50 stands for zero in the data rows.
Here are some points, one per row:
c(41, 50, 36, 63, 47, 51, 66, 56, 58, 63, 24, 45, 51, 40, 52, 73, 74, 41, 31, 41, 30, 51, 49, 70)
c(28, 64, 56, 53, 72, 56, 39, 36, 63, 60, 79, 31, 13, 53, 62, 22, 47, 59, 68, 60, 43, 45, 37, 47)
c(51, 39, 52, 44, 39, 44, 17, 63, 68, 66, 67, 45, 56, 22, 36, 49, 57, 57, 51, 57, 45, 62, 43, 37)
c(44, 57, 46, 49, 51, 22, 43, 53, 30, 64, 28, 41, 54, 62, 63, 59, 68, 59, 55, 15, 50, 35, 57, 57)
c(42, 53, 57, 44, 43, 57, 29, 68, 43, 77, 44, 49, 48, 44, 38, 52, 41, 42, 69, 50, 53, 32, 39, 55)
c(46, 60, 51, 47, 49, 32, 32, 54, 39, 39, 31, 49, 46, 68, 65, 55, 58, 64, 58, 18, 63, 46, 66, 53)
c(32, 47, 48, 62, 42, 45, 49, 61, 40, 49, 87, 56, 47, 33, 43, 37, 49, 47, 60, 40, 46, 66, 59, 55)
c(50, 47, 60, 68, 69, 65, 38, 40, 62, 58, 52, 37, 75, 54, 64, 52, 43, 61, 63, 56, 43, 41, 39, 33)
c(21, 58, 44, 51, 62, 56, 39, 39, 57, 53, 84, 41, 13, 54, 54, 24, 46, 51, 62, 55, 41, 58, 41, 52)
c(52, 51, 50, 64, 50, 38, 59, 59, 51, 38, 67, 56, 54, 40, 46, 40, 53, 46, 46, 39, 59, 73, 63, 60)
c(49, 33, 19, 59, 47, 62, 46, 59, 46, 47, 30, 37, 44, 23, 07, 36, 26, 35, 51, 54, 86, 46, 75, 32)
c(36, 40, 40, 60, 40, 36, 47, 54, 43, 39, 78, 55, 48, 35, 44, 40, 58, 54, 53, 37, 46, 64, 58, 46)
c(40, 13, 39, 28, 28, 36, 67, 31, 65, 55, 47, 15, 57, 49, 92, 45, 76, 40, 42, 90, 66, 56, 83, 38)
c(39, 67, 43, 58, 63, 48, 48, 45, 67, 35, 61, 54, 02, 49, 36, 31, 55, 46, 42, 47, 43, 68, 44, 61)
c(37, 39, 34, 29, 40, 34, 16, 47, 44, 14, 29, 55, 35, 70, 59, 48, 49, 70, 59, 15, 69, 44, 72, 32)
c(67, 68, 69, 54, 49, 54, 58, 20, 32, 44, 60, 36, 61, 31, 68, 56, 55, 61, 29, 52, 47, 39, 43, 43)
c(24, 61, 36, 51, 56, 56, 48, 53, 66, 51, 75, 45, 02, 47, 46, 29, 52, 50, 51, 55, 40, 63, 44, 55)
c(46, 52, 64, 46, 49, 76, 53, 34, 34, 42, 55, 48, 55, 42, 57, 45, 31, 54, 50, 50, 51, 33, 44, 43)
c(41, 39, 52, 37, 34, 81, 47, 41, 38, 16, 55, 68, 50, 55, 54, 51, 32, 59, 54, 49, 62, 44, 66, 40)
c(30, 40, 45, 66, 49, 60, 51, 54, 44, 72, 67, 44, 78, 36, 48, 52, 40, 47, 65, 51, 50, 46, 49, 45)
c(43, 41, 60, 52, 47, 70, 65, 50, 43, 26, 50, 70, 61, 61, 60, 64, 52, 49, 53, 50, 42, 51, 45, 57)
c(51, 51, 71, 59, 48, 55, 82, 61, 45, 47, 52, 85, 70, 62, 60, 68, 61, 30, 49, 59, 48, 61, 43, 78)
c(46, 57, 66, 74, 59, 44, 42, 45, 38, 57, 79, 46, 64, 45, 60, 40, 44, 54, 72, 39, 57, 59, 60, 58)
c(44, 56, 56, 62, 66, 59, 48, 56, 46, 63, 24, 51, 55, 57, 52, 59, 52, 49, 62, 38, 54, 33, 46, 54)
c(38, 52, 53, 42, 63, 49, 68, 32, 59, 61, 40, 36, 27, 68, 80, 43, 67, 38, 50, 76, 62, 45, 54, 61)
c(75, 54, 36, 38, 47, 24, 62, 51, 35, 54, 67, 48, 56, 74, 31, 46, 39, 69, 41, 62, 22, 61, 58, 41)
c(67, 47, 70, 18, 41, 36, 24, 66, 71, 61, 51, 59, 52, 47, 61, 66, 75, 64, 61, 65, 52, 57, 21, 49)
c(83, 36, 42, 47, 66, 36, 64, 44, 59, 47, 32, 47, 71, 80, 48, 63, 43, 54, 41, 65, 47, 70, 57, 45)
c(31, 36, 43, 58, 55, 74, 48, 51, 67, 66, 65, 54, 64, 43, 46, 45, 31, 57, 58, 52, 29, 39, 38, 33)
c(24, 38, 31, 28, 28, 42, 18, 52, 42, 23, 41, 68, 35, 73, 59, 56, 58, 65, 58, 18, 53, 45, 68, 43)
c(44, 40, 37, 65, 36, 50, 56, 59, 46, 57, 57, 46, 70, 26, 37, 50, 48, 43, 49, 46, 46, 54, 64, 49)
c(35, 28, 35, 39, 37, 74, 43, 53, 66, 35, 67, 69, 62, 57, 47, 53, 33, 58, 45, 48, 19, 47, 49, 34)
c(65, 38, 55, 58, 64, 50, 57, 48, 53, 19, 29, 57, 62, 62, 51, 48, 41, 39, 49, 50, 78, 69, 66, 49)
c(69, 48, 65, 74, 74, 32, 53, 42, 56, 27, 35, 44, 66, 55, 55, 48, 54, 42, 45, 40, 71, 64, 56, 43)
c(76, 59, 76, 12, 45, 46, 21, 73, 63, 61, 39, 63, 42, 60, 53, 54, 54, 42, 58, 62, 75, 42, 23, 52)
c(42, 26, 35, 22, 24, 39, 74, 33, 61, 61, 41, 22, 39, 43, 75, 40, 64, 35, 44, 86, 64, 44, 74, 54)
c(42, 46, 60, 51, 39, 78, 64, 55, 42, 32, 60, 75, 63, 60, 54, 58, 40, 47, 51, 49, 46, 47, 57, 57)
c(65, 79, 54, 40, 26, 63, 69, 36, 23, 49, 70, 52, 39, 20, 40, 53, 48, 54, 22, 56, 57, 36, 47, 58)
c(59, 64, 68, 49, 50, 57, 56, 20, 26, 46, 52, 29, 63, 34, 67, 58, 50, 61, 40, 48, 46, 27, 37, 44)
c(61, 47, 50, 61, 59, 28, 57, 53, 62, 40, 53, 50, 59, 45, 54, 49, 59, 46, 47, 41, 67, 73, 61, 49)
c(39, 44, 50, 38, 27, 52, 28, 71, 53, 81, 62, 56, 55, 36, 40, 55, 53, 46, 64, 58, 42, 42, 34, 49)
c(74, 64, 27, 32, 37, 24, 59, 50, 20, 74, 71, 51, 49, 82, 23, 47, 27, 63, 43, 58, 25, 49, 60, 46)
c(55, 48, 30, 57, 50, 59, 52, 75, 41, 65, 24, 43, 48, 42, 18, 47, 36, 28, 57, 55, 84, 42, 70, 53)
c(63, 67, 54, 63, 60, 69, 51, 75, 50, 85, 27, 45, 47, 48, 27, 53, 37, 33, 64, 52, 81, 35, 61, 64)
c(65, 38, 52, 31, 30, 24, 20, 63, 65, 63, 66, 45, 51, 19, 40, 48, 65, 44, 38, 59, 40, 72, 38, 47)
c(35, 37, 51, 33, 30, 70, 45, 47, 48, 18, 58, 68, 43, 49, 50, 45, 30, 57, 51, 46, 54, 39, 53, 36)
c(77, 75, 28, 31, 48, 35, 64, 56, 15, 80, 48, 43, 44, 99, 30, 49, 22, 71, 49, 56, 27, 32, 60, 46)
c(48, 56, 60, 47, 40, 84, 56, 38, 34, 35, 57, 66, 53, 51, 56, 48, 32, 55, 51, 48, 49, 33, 52, 50)
c(58, 63, 38, 66, 72, 45, 42, 37, 76, 44, 34, 34, 25, 35, 33, 38, 48, 47, 29, 38, 48, 60, 47, 46)
c(28, 22, 31, 38, 38, 67, 43, 48, 58, 32, 48, 58, 53, 55, 41, 54, 38, 62, 51, 60, 23, 47, 40, 25)
c(25, 28, 38, 46, 44, 77, 44, 52, 54, 44, 59, 55, 59, 47, 48, 51, 35, 57, 53, 54, 29, 50, 49, 39)
c(22, 46, 35, 37, 41, 57, 32, 61, 52, 44, 53, 75, 40, 68, 51, 55, 53, 67, 64, 22, 45, 35, 51, 42)
c(41, 52, 63, 71, 57, 61, 46, 44, 43, 68, 68, 48, 79, 47, 61, 46, 35, 53, 72, 53, 54, 41, 51, 49)
c(82, 58, 76, 11, 36, 39, 17, 62, 56, 46, 34, 67, 31, 52, 49, 51, 57, 37, 43, 61, 71, 49, 24, 52)
c(55, 40, 23, 58, 45, 59, 52, 69, 44, 60, 30, 40, 44, 31, 09, 47, 34, 30, 54, 55, 96, 53, 79, 50)
c(73, 78, 50, 29, 20, 59, 60, 27, 13, 30, 51, 47, 24, 25, 42, 50, 44, 47, 15, 50, 64, 29, 44, 55)
c(64, 42, 52, 50, 66, 58, 63, 47, 58, 36, 27, 52, 53, 70, 42, 57, 39, 49, 44, 64, 40, 64, 47, 47)
c(44, 40, 29, 61, 29, 43, 59, 57, 46, 52, 46, 45, 62, 28, 40, 64, 68, 46, 36, 41, 28, 50, 56, 56)
c(41, 50, 36, 52, 38, 20, 47, 41, 44, 43, 40, 44, 51, 31, 51, 56, 75, 54, 32, 24, 30, 52, 54, 58)
c(47, 64, 56, 49, 51, 64, 43, 77, 45, 84, 37, 55, 46, 55, 37, 57, 45, 41, 76, 52, 65, 24, 42, 60)
c(52, 63, 46, 71, 78, 51, 62, 47, 70, 44, 34, 54, 31, 56, 43, 44, 60, 40, 36, 47, 48, 66, 40, 62)
c(43, 59, 65, 73, 55, 43, 42, 54, 44, 49, 87, 52, 60, 50, 61, 48, 47, 53, 67, 38, 58, 65, 63, 51)
c(54, 54, 70, 67, 58, 73, 90, 66, 50, 51, 48, 70, 62, 55, 53, 67, 56, 39, 57, 55, 47, 53, 47, 77)
c(76, 48, 54, 48, 70, 44, 68, 50, 63, 36, 24, 51, 59, 76, 41, 54, 42, 53, 45, 62, 38, 59, 44, 47)
c(59, 68, 62, 84, 83, 59, 43, 27, 63, 75, 42, 21, 72, 34, 56, 48, 43, 59, 50, 55, 29, 34, 30, 39)
c(78, 38, 38, 41, 47, 20, 62, 48, 41, 42, 61, 49, 65, 69, 32, 42, 39, 62, 39, 69, 34, 74, 61, 36)
c(48, 47, 64, 59, 40, 58, 98, 81, 43, 44, 57, 88, 65, 61, 49, 66, 61, 19, 45, 58, 57, 65, 54, 88)
c(51, 54, 57, 67, 50, 23, 52, 51, 49, 57, 54, 43, 72, 45, 64, 57, 68, 60, 55, 37, 53, 59, 58, 48)
c(49, 57, 53, 71, 66, 60, 61, 58, 52, 68, 23, 41, 51, 45, 44, 62, 55, 38, 47, 38, 46, 42, 46, 63)
c(43, 42, 67, 63, 59, 32, 49, 50, 44, 48, 61, 47, 80, 53, 74, 50, 61, 57, 65, 34, 59, 58, 61, 45)
c(53, 37, 40, 52, 63, 68, 48, 39, 62, 32, 38, 55, 52, 62, 44, 50, 36, 57, 39, 56, 24, 50, 43, 35)
c(74, 71, 57, 39, 31, 57, 63, 25, 26, 35, 63, 45, 42, 22, 57, 57, 59, 63, 16, 46, 40, 43, 50, 63)
c(35, 63, 56, 44, 67, 52, 58, 40, 61, 64, 65, 36, 23, 69, 74, 30, 50, 41, 65, 65, 58, 51, 51, 64)
c(72, 35, 39, 43, 59, 36, 70, 50, 50, 42, 46, 55, 73, 79, 46, 56, 46, 58, 40, 66, 29, 62, 44, 38)
c(57, 65, 46, 61, 71, 46, 66, 51, 64, 35, 33, 54, 20, 59, 44, 48, 61, 34, 37, 45, 50, 67, 39, 69)
There is one direction along which these points spread out most. Where along it does each point below lie, from 0 to 99? 50 is the average, and the first point above lies past it. One standard deviation of the points above along it is 16.
c(53, 60, 76, 73, 61, 32, 38, 44, 35, 56, 74, 46, 76, 54, 70, 47, 56, 59, 76, 41, 61, 59, 62, 58) 54
c(42, 40, 38, 21, 39, 37, 68, 29, 58, 57, 33, 28, 29, 61, 81, 45, 70, 36, 42, 81, 61, 46, 64, 62) 56
c(60, 35, 43, 34, 26, 29, 18, 62, 63, 67, 68, 41, 54, 11, 33, 48, 64, 57, 46, 59, 40, 60, 39, 37) 30
c(37, 40, 30, 61, 37, 44, 69, 62, 49, 58, 38, 47, 50, 23, 34, 64, 71, 38, 32, 44, 27, 59, 51, 66) 59
c(68, 48, 70, 37, 41, 33, 25, 63, 70, 66, 61, 58, 62, 38, 58, 59, 69, 55, 50, 60, 45, 57, 22, 44) 48
c(56, 58, 69, 53, 58, 71, 59, 26, 32, 48, 57, 42, 69, 43, 69, 52, 38, 60, 51, 56, 60, 31, 43, 40) 51
c(70, 55, 86, 32, 58, 50, 24, 58, 58, 48, 28, 56, 44, 54, 57, 49, 49, 46, 56, 58, 70, 41, 18, 44) 57
c(69, 51, 63, 67, 68, 34, 49, 37, 61, 35, 36, 55, 63, 52, 50, 54, 56, 46, 51, 42, 67, 64, 53, 51) 71
c(36, 58, 59, 45, 67, 51, 68, 39, 58, 63, 51, 39, 26, 73, 76, 37, 53, 35, 56, 67, 55, 42, 41, 61) 58
c(49, 52, 31, 63, 65, 58, 37, 36, 63, 42, 40, 30, 28, 21, 25, 39, 43, 54, 38, 38, 39, 46, 43, 33) 39
c(38, 59, 47, 44, 56, 56, 40, 60, 52, 60, 34, 60, 52, 65, 59, 55, 48, 54, 63, 33, 53, 32, 49, 55) 47
c(47, 63, 48, 61, 72, 48, 58, 51, 65, 29, 40, 54, 15, 57, 40, 38, 55, 40, 40, 44, 47, 60, 33, 55) 58
c(21, 50, 42, 44, 46, 52, 32, 54, 50, 51, 43, 67, 41, 62, 52, 53, 51, 62, 62, 23, 41, 25, 41, 42) 26
